In the data rows, 128 means zero.
Some points, one per row:
[133 122 141 152 189 109 164 159  88 123 191 149 114 168 104  98 194 107
 120  79 114  81 157 178]
[151 115  72 130  83 112 162 128 147 117 133  78  86 164  86  59 177 113
 116 109 131  51 144 126]
[116  86  92 132 169 106 133 126  74 116 119 111 112 138 102  83  26  85
 129  96 103  74 123 110]
[148 133 157 147 188 169 192 143 141 116  80 132 129 171 151 124 206 132
  92 121 181  96 169 124]
[113  95 137 168 100 182 171 142  24 114  82 144 124 130 136 122 148  61
 113 127 116 115 129 169]
[144 115  78  95  94  92 117  87 125 138 154  83  84 152  80  81  89 104
 125  72 108  60 142 102]
[128 104  98 101 111  94 120  87  69 122 111  92  88 140  86  78  96  89
 131  63  81  66 135 123]
[142 107  98 102 126  85 129  73  86 134 147  74  82 154  86  67 136 144
 148 100  99  50 144 141]
[180 151 118 122 147 134 176 178 106 166 136 163 158 173 155 124 154 137
 166 104 180 110 190 192]
[128  94 101 105 117 120 108  68 118 104 125  86  85 149  75  49 146 160
 121  99  88  57 122 131]
[124  84 156 178 110 164 181 156  49 110  58 124 161 137 134 113 162  96
  95 144 147 116 128  84]
[106  72 113 147  98 177 157 159  98  77  74 103 149 161  90  67 129 119
 111  99  76  86 118 104]
[114  77 143 163 196 179 149 167  68  97  81 116 173 116 137 119 177 126
  92 131 175 117 119 148]
[122  83 104 171  95 157 174 154  62  98 164 117 148 142 141  96 181  77
  60 123 145 109 134 158]
[167 154 116 136 170 147 165 171 215 155 136 134 126 168 140 126 164 139
 174 115 182 102 183 160]
[117  91 162 159 125 158 181 141  10 106  86 130 127 126 130 116  83 107
 120 153 170 105 127 127]
[142 121  79  82 143  79 103 104 117 129 162  83  84 153  84  67 108 153
 134  77  84  68 141 123]
[140 117  98  94 125 111 120 106 100 115 128  85  84 158  83  51  97  88
 139  80  77  59 143 117]
[172 141 135 120 160 134 157 143 156 166 179 135 103 196 128 100  87 170
 175 108 160  83 179 178]
[112 106 105 162 148 151 142 107 115 118 130 121 134 141 123  88 255  85
 109  99 146 104 129  73]
[145 121  96  96  88  94 109  74 112 123 135  79  89 159  85  81  69 107
 146  70 100  73 142 138]
[153 131  89 125  88 127 146 108 110 143 148  98  89 172  94  77 130 178
 149  71 106  71 167 193]
[180 174 146 174 114 144 191 161  88 175 154 141 142 182 151 134 154 174
 146 120 159 115 181 163]
[155 139  99 160 189 166 165 174  87 162 136 152 145 181 144 122 155 137
 155 126 154 113 177 206]
[180 143 115 128 164 173 201 148 117 177 180 145 144 162 149 122  93 117
 149 102 168 102 194 101]
[122 118 104 130  29 128 163 105  78 102 133 119 132 147 113 101 164 121
  57  96 157  93 136  74]
[172 137  77 147 199 144 123 197 153 159 158 114 127 167 127  92 152 127
 101  71 136  81 171 134]
[177 151 135 147 167 128 163 179 114 184 167 135 102 186 131 109  69 144
 165 111 162 101 181 163]
[177 153 122 139 152 150 156 140 161 160 183 162 110 196 142 107 134 167
 149  99 152 101 185 198]
[142 109 114 151 124 109 137 101 107 123 128  75 106 165  78  67 181 146
 139  55 110  57 139  89]
[128  90 150 147  21 143 150 130  62 113 113 123 138 133 132  96 166  63
 119  96 120 107 132  89]
[112  87 124 165 165 122 157 112  66  94  76 112 113 116 109  97 175  86
  55 115  84  94 115  96]
[145 123 104 149 170 135 144  70 145 131 167  96 118 154  90  54 155  70
 122  84 141  61 158 105]
[133  94 118 153  40 172 197 165  87 102 149 120 146 135 125  92  96  98
  87 136 154  94 131  86]
[168 138  81 148 151 149 188 143  70 123 186 132 111 167 133  80 131 126
  98  97 153  77 191 110]
[170 134 131 130 208 122 138 106 171 141 173 117 115 186 121  93 128 157
 173  73 139  78 177 152]
[134  92 119  91 112  98 133  95 125 120 105  65  90 149  84  59 108 194
 119  96 107  59 127 133]
[116  95 130 162 192 163 169 179  18 121 133 131 124 117 138 109 130  79
  96 132 151 103 133 124]
[165 149 126 138 166 172 170 199 153 160 147 147 127 178 138 127 192 156
 148 117 179  99 169  87]
[148 112 142 132 199 131 125 148 115 119 139 126 126 127 100  68 212 209
 142 114  98  72 137 118]
[109  80 138 149 149 180 179 206  98 109 102 125 174 124 144 127 202 116
  91 136 174 134 113 107]
[135 114  61 114  88  75  97 108 138 127 155  82  85 157  89  83  93 156
 108  81 110  60 135 129]
[138 106 123  85 162 107 104  89 137 121 144  74 105 153  87  62 110  76
 171  99  80  64 138 106]
[119  79 165 137  95 143 152 139  77  95  93  99 104 119 110  86 209  59
 111  99 143  81 127 126]
Here are 16 more points, each followed by its number:
[162 130  84 161 149 128 196 175 150 141 119 132 133 158 125  81 122 203
 158 119 173  89 168  82] 0
[166 110 133 123 183  84 141 142 123 137 142 110 107 178 106  78 197 131
 122  79  91  58 166 151] 1
[111  71 127 153  62 128 165 167  88 104  65 124 130 116 122  86  93 133
  50 114 142  87 111 140] 2
[153  99 116 161 158 114 148 161 123 129 171 116 124 151 113  91 225 150
  64  91 128  76 167 133] 3
[106  66 144 145 113 195 150 110 124  85  67 121 168 125 111  85 130 122
  65  66 158  99 120 132] 4
[152 125  87 104 109 130 111  59 111 145 161 111  94 177  83  70 133 123
 136  64 103  59 148 133] 5
[142 102 113 116 113 124 169 105  66 114 120  95 135 156 102 102 187  54
 155  86 141  70 142 182] 6
[157 117 154 164  84 167 212 131 134 146 151 137 153 172 148 123  80  97
 121 134 193 117 167 179] 7
[169 119  80 141 124 118 134 155 120 128 174 101 110 194 106  92 128  94
 130  64 145  65 180 178] 8
[138 105  62 123  38 118 161 107 188 110  85 108 103 149 111 106 179 160
 139  97 149  92 130 122] 9
[113  83  87 160 192 137 125  97 121 125 105  88 130 162 112  91 123  22
 107 114 149  86 137 120] 10
[136 120  92 109 122  77 100 125  72 126 137  81 101 152  80  70 104  97
 135  62 108  58 138 114] 11
[117  69 138 145 148 129 139 129 137 102  82 109 117 115 105  78  23  89
 107 110 120  80 113  81] 12
[146 118  99 106 172  84  96 127 155 130 156  70  87 165  87  81 129 125
 136  68 128  61 148  82] 13
[117  80 123 103  82 133 158 109  77 106  83  80  99 148  89  65 184 112
 111  95 103  71 130 126] 14
[106  92 125 169 150 188 177 139 137  75 115 132 153 139 118 122 227  71
  99 130 156 104 130 124] 15
Which of these numbered points is nearest to each point below, ignoring the 3 directions in which the first points spread most? Its number follows each.
[157 134 150 146 196 145 153 190 180 161 164 142 115 168 137 101 203 127
 146 105 106 105 178 144] > 1
[111  80 108  99 103 131 125  95 113  79  95  80 109 124  90  76  94 115
  74  78  85  70 118  95] > 4
[164 139  95 142 130  98 191  97 167 140 164 102 126 187 112  82 127 198
 158  92 152  81 165 115] > 0
[138  92 133 165  71 123 149 124  12 110 152 122 127 148 115 107 106 174
  95 111 129  85 140 165] > 3
[119  80 105 182 116 149 191 157  98 104 131 148 155 120 131 115 115  24
  94 135 147  99 123  85] > 15
[122  82 114 128 116 122 163 206  77  99 176 107 114 156  96  68 162 106
 100 105 104  64 136 120] > 3
[172 145 118 131 141 110 119 169  76 161 185 131 107 180 114  93 146 165
 186  85 177  98 180 142] > 11
[176 167 146 149 207 139 140  79 166 159 122 140 103 183 126 106 106 177
 122  93 154  92 175 158] > 4
[157 153  77 122  71 112 160 160 220 155 153 126 103 162 116  99 142 132
 125  84 124  75 173 129] > 9
[163 121 120 125 158 155 182 161 178 129 159 117 108 169 111 104 205 149
  96  95 116  64 172  94] > 3
[109  89 154 194 110 177 207 157  86 103  98 142 170 127 152 140 146  65
 114 129 163 131 124 155] > 15
[152 125  54 116 139 118 143 140 128 144 159 103  84 175  94  80 128  88
 162  67 147  74 161 177] > 8
[121  82 127 168  96 132 198 184 150 102 111 137 146 121 129 106 144  26
 101 109 153 100 139 100] > 15
[139 114  97 109 162 128 124 128 158 127 149  91 108 154  94  89 168  61
 137 103 121  73 134  28] > 13
[116 104  93 162 140 130 152 167  65 124 117 134 134 157 127 104 123  60
 102 121 167  97 143  26] > 13
[156 115 139 190 191 135 180 196 152 131 132 125 128 155 118 109 112 195
 134  87 140  85 167  90] > 0
[143 123  69  99 114  83 105 125  95 128 152  83  85 165  83  62 106 155
 147  73 113  68 143 138] > 11
[106  82 162 168 159 185 158 161  89 101 137 147 158 123 139 133 174  77
  81 145 183 130 125  66] > 13
[126  92  65  94 152 121 114  77 140 106 160  95 112 154  78  66 118 121
 116  67 134  64 133 163] > 15
[174 152  84 130 110  88 171 196 100 144 166 114 136 177 122  92 130 166
 147 121 146  84 175 186] > 3
[171 159 156 154 113 174 175 154 186 142 125 170 154 171 134 128 175 143
 114 103 185  97 174 176] > 7
[119 108  95 164  34 141 153 117 134 124 126 100 125 141 110  90 217 142
  73 103 122  81 127 130] > 9
[122  88 136 157  83 138 166 129  90  87 131 105 110 128 118 102 143  53
 131  67 161  75 131 198] > 6
[141  91  96 144 125 105 122  94 111 111 157  91  86 149  82  43 129 181
 122  73 145  63 134 129] > 3
[123  95 132 172 229 158 170 175 104 107 107 132 125 134 128 105  87  93
  73 162 143 104 141  93] > 12
[167 154 161 146 129 135 173 169 149 158 155 152 122 163 141 130 200 165
 174 134 170 112 173 199] > 14
[105  92 118 121  77 129 152 116 113 118 102  83 123 119 108  79 237 103
  93  91 115  77 112 131] > 14
[123  96  98 120  86 103 111 143 124 109 174  86 106 166  87  77  84 150
 123  83  89  68 125  63] > 13
[154 135  92 178 121 195 127 136 110 138 112 119 107 178 128  97  58 118
  71  96 152  70 166 156] > 4
[125  91 103 184  53 136 158  88  58 111 125 106 136 129 122  99  64 167
 127  97 129  78 137 117] > 0
[168 152 141 163 117 150 189 163  69 165 134 145 142 187 149 137 168 157
 138 128 144 116 183 198] > 14
[122  85 111 169 129 143 143 172  35 118 115 141 140 130 129 129 196  58
 106  98 168  92 127 120] > 11
[110  88 139 122  68 159 150  86  68 105  72 135 133 145 126  80 116 102
  41 101 128  93 120 131] > 4
[114  90 130 193 193 151 160 174 112 102  76 136 161 122 133  95 114  75
  73 130 165 108 120  88] > 12
[148 103 107 142 184 167 173 178  56 151 163 133 115 165 116 103 146 183
 128 121 155  67 165 132] > 3
[134 118  76 132 198 123 142 155 211 125 165 125 133 163 108 103  70 137
  77  81 112  93 146 127] > 12
[127  90 135 148 149 141 148  75  48 113  96 116 120 128 116 102  26 130
 107  96 142  84 131  98] > 12
[159 130 122 138 123  81 134  83 112 143 195  91  80 174 102  88 141 113
 119  76 125  58 163 166] > 3
[112 102 143 179 140 161 179  99  58 104 107 166 170 117 138 125 205  98
  96 132 164 131 120  80] > 5
[165 121 135 169 184 175 117 142 129 148 173 124 133 187 134  91 211 154
 139 117 164  84 171 145] > 5
[135 107  64 134  72 133 176  82  69 140 175 131 132 152 103  77 171 109
 151 115 114  66 141 146] > 5
[178 142 153 140 108 133 152 181 160 162 163 109  89 190 112  78 129 157
 142  91 141  83 184 177] > 14
[112  54 106 152 140 132 157 119  80 102  38 108 143 117 116 104 120 112
  63 117  87  82 111 117] > 2
[166 130 124 174 172 187 153 135 110 128 158 139 139 190 132 110 180 179
 160 114 183  76 171 135] > 5
[130  92 116 158 161 136 147  71 100 114  55 122 111 163 100  62 160  65
 125 121 164  75 133 125] > 10
[148 128 100 140  63 146 145  64 111 138 153 132 114 179 108  67  69 133
 116  69 128  85 172 132] > 5
[133 124 106  95  73 116 117 126 128 117 133  81  77 157  84  79  65 112
 129  58  99  69 143 106] > 13
[141 127 100 108  80  92 127  70 183 128 134  81  84 147  87  83 126 124
 121  69 115  58 145 158] > 7
[141 112  84 119 159 114  99 117 115 113 140 103  91 171  87  61 133 131
 187  65 116  55 145 160] > 11
[136 100  89 126 181 113 106  96  49 123  91 112 101 142 103  91 163 169
 171  80 147  67 132 104] > 11
[117  89 109 144 141 144 137 181  17 121 122 126 130 119 121  95 175  98
  64 108 162  95 133 111] > 11
[141 116 112 137 197 114 103  92 125 122 135 101 109 163  94  73  49 146
 129  98 120  60 147  77] > 12
[111  72  93 153 123 161 170 131  53 108  98 116 138  97 112 116 182 162
  67  83 158  89 123 110] > 3
[165 128 117 125 167 130 146 119 150 160 173 122 119 173 118  94  75 234
 128 111 120  87 174 158] > 2
[142  91  83 114 124 158 111  91  34 112 143  99 121 163 102  77 151 143
 112 122 160  69 148  79] > 5
[110  81  94 149  69 144 147 104 133 110 112  99 146 128 110  92 124  70
  26 127 134  80 118  99] > 7
[128  98 144 154  48 126 179 196  64 102 121 126 153 138 120 111 194  96
  98 125 134  92 132 109] > 3
[116 102  99 101  97 145 111 134  58 100 120  80 101 129  88  87 129 140
 100  86 133  70 123  44] > 13
[110  97  65 151  78 122 145  93  76  86  99 125 139 116 100  78 198 118
 126 102 136  78 111  84] > 5
[120  77 153 149 129 161 184 164  54  88  90 113 143 123 128 134 174  60
  74 120 132  97 127 148] > 1
[118  93 109 122  97 139 118 157  16 112  90 108 127 128 107  88 150 139
  77  82 144  76 134 106] > 11
[102  66 147 168 121 131 162 107  62  91  69 112 146  91 127 104  92  81
  98 100 158 101 113  79] > 12
[148 122  86 117 104 100 128 136 152 123 138  85 117 165  99  73 185  83
 144  71 160  58 155 176] > 8
[144 132 108 135 153 117 139 157  69 147 178 100 123 184 100  68 195 119
 108  75 129  66 141 105] > 11
[145  97  90 129 183 147 136 126  43  95 104 118 104 144 108  97 152 107
 135  85  79  77 145 190] > 1
